[[153 137 132 133]
 [138 140 124 129]
 [131 129 150 141]
 [133 130 145 145]]
=>
[[153 137]
 [138 140]]

[[119 131 125 123 135]
 [109 134 126 125 140]
 [103 137 124 126 150]
 [118 132 125 127 131]]
=>
[[119 131]
 [109 134]]

[[119 142 144 113]
 [127 150 145 119]
 [142 156 138 138]]
=>
[[119 142]
 [127 150]]

[[128 152 118]
 [148 139 140]]
=>
[[128 152]
 [148 139]]

[[122 149 120 118]
 [134 123 115 115]
 [156 118 136 112]]
=>
[[122 149]
 [134 123]]

[[131 130 123]
 [133 134 128]
 [136 135 138]
 [122 119 120]
 [119 115 106]]
=>
[[131 130]
 [133 134]]
---
[[149 108 152 148 106 148 119 112 153 149 116 129 137]
 [124 102 146 132 148 143 118 119 151 104 154 149 138]
 [131 107 106 146 106 120 123 145 137 101 137 119 109]
 [127 109 113 104 121 130 116 140 105 147 102 146 101]
 [146 131 111 119 143 136 107 154 104 101 152 127 136]
 [147 148 133 145 151 104 132 151 116 129 113 121 113]]
=>
[[137 129 116 149 153 112 119 148 106 148 152 108 149]
 [138 149 154 104 151 119 118 143 148 132 146 102 124]
 [109 119 137 101 137 145 123 120 106 146 106 107 131]
 [101 146 102 147 105 140 116 130 121 104 113 109 127]
 [136 127 152 101 104 154 107 136 143 119 111 131 146]
 [113 121 113 129 116 151 132 104 151 145 133 148 147]]

[[151 105 144 125 120 136 119 136 126]
 [125 120 136 119 136 126 122 139 110]
 [119 136 126 122 139 110 145 114 129]]
=>
[[126 136 119 136 120 125 144 105 151]
 [110 139 122 126 136 119 136 120 125]
 [129 114 145 110 139 122 126 136 119]]

[[116 126 125 122 137 131 138 140 128 124 127]
 [153 126 132 121 129 123 116 107 124 127 122]
 [118 145 125 124 134 126 142 134 128 134 140]
 [137 134 149 128 122 127 141 129 138 130 125]
 [119 123 128 139 120 133 129 133 128 131 127]
 [128 136 120 115 147 121 127 126 125 120 129]
 [124 124 135 128 125 142 144 139 136 131 132]
 [122 143 140 125 127 133 156 138 135 138 138]]
=>
[[127 124 128 140 138 131 137 122 125 126 116]
 [122 127 124 107 116 123 129 121 132 126 153]
 [140 134 128 134 142 126 134 124 125 145 118]
 [125 130 138 129 141 127 122 128 149 134 137]
 [127 131 128 133 129 133 120 139 128 123 119]
 [129 120 125 126 127 121 147 115 120 136 128]
 [132 131 136 139 144 142 125 128 135 124 124]
 [138 138 135 138 156 133 127 125 140 143 122]]

[[129 121 128 109]
 [130 120 128 109]
 [128 135 127 147]
 [115 137 137 126]
 [143 117 117 130]
 [126 137 129 148]
 [128 136 127 151]
 [112 139 140 125]
 [130 119 128 107]
 [126 123 130 110]
 [112 142 139 134]
 [125 138 129 148]]
=>
[[109 128 121 129]
 [109 128 120 130]
 [147 127 135 128]
 [126 137 137 115]
 [130 117 117 143]
 [148 129 137 126]
 [151 127 136 128]
 [125 140 139 112]
 [107 128 119 130]
 [110 130 123 126]
 [134 139 142 112]
 [148 129 138 125]]

[[124 126 112 137]
 [116 123 136 103]
 [135 124 124 155]
 [140 115 130 133]
 [112 152 121 115]
 [117 117 142 121]
 [111 118 145 116]
 [138 131 150 129]
 [134 131 138 133]
 [128 105 137 126]]
=>
[[137 112 126 124]
 [103 136 123 116]
 [155 124 124 135]
 [133 130 115 140]
 [115 121 152 112]
 [121 142 117 117]
 [116 145 118 111]
 [129 150 131 138]
 [133 138 131 134]
 [126 137 105 128]]

[[119 139 122 117 125 128 132 133 134 127 132 134]
 [129 141 130 120 130 126 141 123 132 151 129 118]
 [123 132 124 125 122 126 122 132 132 127 135 122]
 [122 132 125 129 135 131 139 126 129 126 133 138]
 [123 122 125 132 119 120 132 127 142 126 120 132]]
=>
[[134 132 127 134 133 132 128 125 117 122 139 119]
 [118 129 151 132 123 141 126 130 120 130 141 129]
 [122 135 127 132 132 122 126 122 125 124 132 123]
 [138 133 126 129 126 139 131 135 129 125 132 122]
 [132 120 126 142 127 132 120 119 132 125 122 123]]

[[109 127 141 126 106 141 133 151 129 116 123 127 125]
 [140 118 125 124 130 130 145 124 134 125 132 121 132]
 [141 130 153 138 122 122 146 109 126 150 104 127 143]]
=>
[[125 127 123 116 129 151 133 141 106 126 141 127 109]
 [132 121 132 125 134 124 145 130 130 124 125 118 140]
 [143 127 104 150 126 109 146 122 122 138 153 130 141]]

[[136 127 129 127 138 129 131 103 128 134]
 [124 125 115 114 127 111 132 138 120 131]]
=>
[[134 128 103 131 129 138 127 129 127 136]
 [131 120 138 132 111 127 114 115 125 124]]
---
[[133  99]
 [130 153]
 [110 134]
 [139 127]
 [149 137]]
=>
[[133  99]
 [130 153]
 [110 134]]

[[153 131 124 112]
 [116 124 127 128]
 [138 120 115 117]]
=>
[[153 131]
 [116 124]
 [138 120]]

[[148 103 153]
 [140 128 148]
 [140 136 136]
 [139 126 151]]
=>
[[148 103]
 [140 128]
 [140 136]]

[[132 130 136 124]
 [146 127 115 122]
 [132 150 119 124]
 [124 127 121 130]]
=>
[[132 130]
 [146 127]
 [132 150]]

[[133 129]
 [ 99 113]
 [ 99 120]
 [121 111]]
=>
[[133 129]
 [ 99 113]
 [ 99 120]]

[[109 103]
 [152 143]
 [149 109]
 [137 103]]
=>
[[109 103]
 [152 143]
 [149 109]]
---
[[103 103 140 133 124]
 [153 154 116 123 132]
 [102 102 140 133 124]]
=>
[[103 140]
 [154 116]]

[[151 149 127]
 [138 140 119]
 [138 136 135]
 [148 146 128]]
=>
[[149 127]
 [140 119]]

[[126 122 147]
 [137 155 129]]
=>
[[122 147]
 [155 129]]

[[153 115 116 153 139]
 [116 154 154 116 122]
 [154 115 116 154 139]
 [140 102 102 140 133]
 [150 119 120 150 136]]
=>
[[115 116]
 [154 154]]

[[151 151 129 152]
 [151 151 129 150]
 [131 130 153 130]
 [151 151 129 152]]
=>
[[151 129]
 [151 129]]

[[140 102 102 140 133]
 [153 116 117 152 140]
 [131 131 131 131 127]
 [117 153 153 117 124]
 [153 116 117 153 138]]
=>
[[102 102]
 [116 117]]

[[139 118 156]
 [112 126 122]]
=>
[[118 156]
 [126 122]]
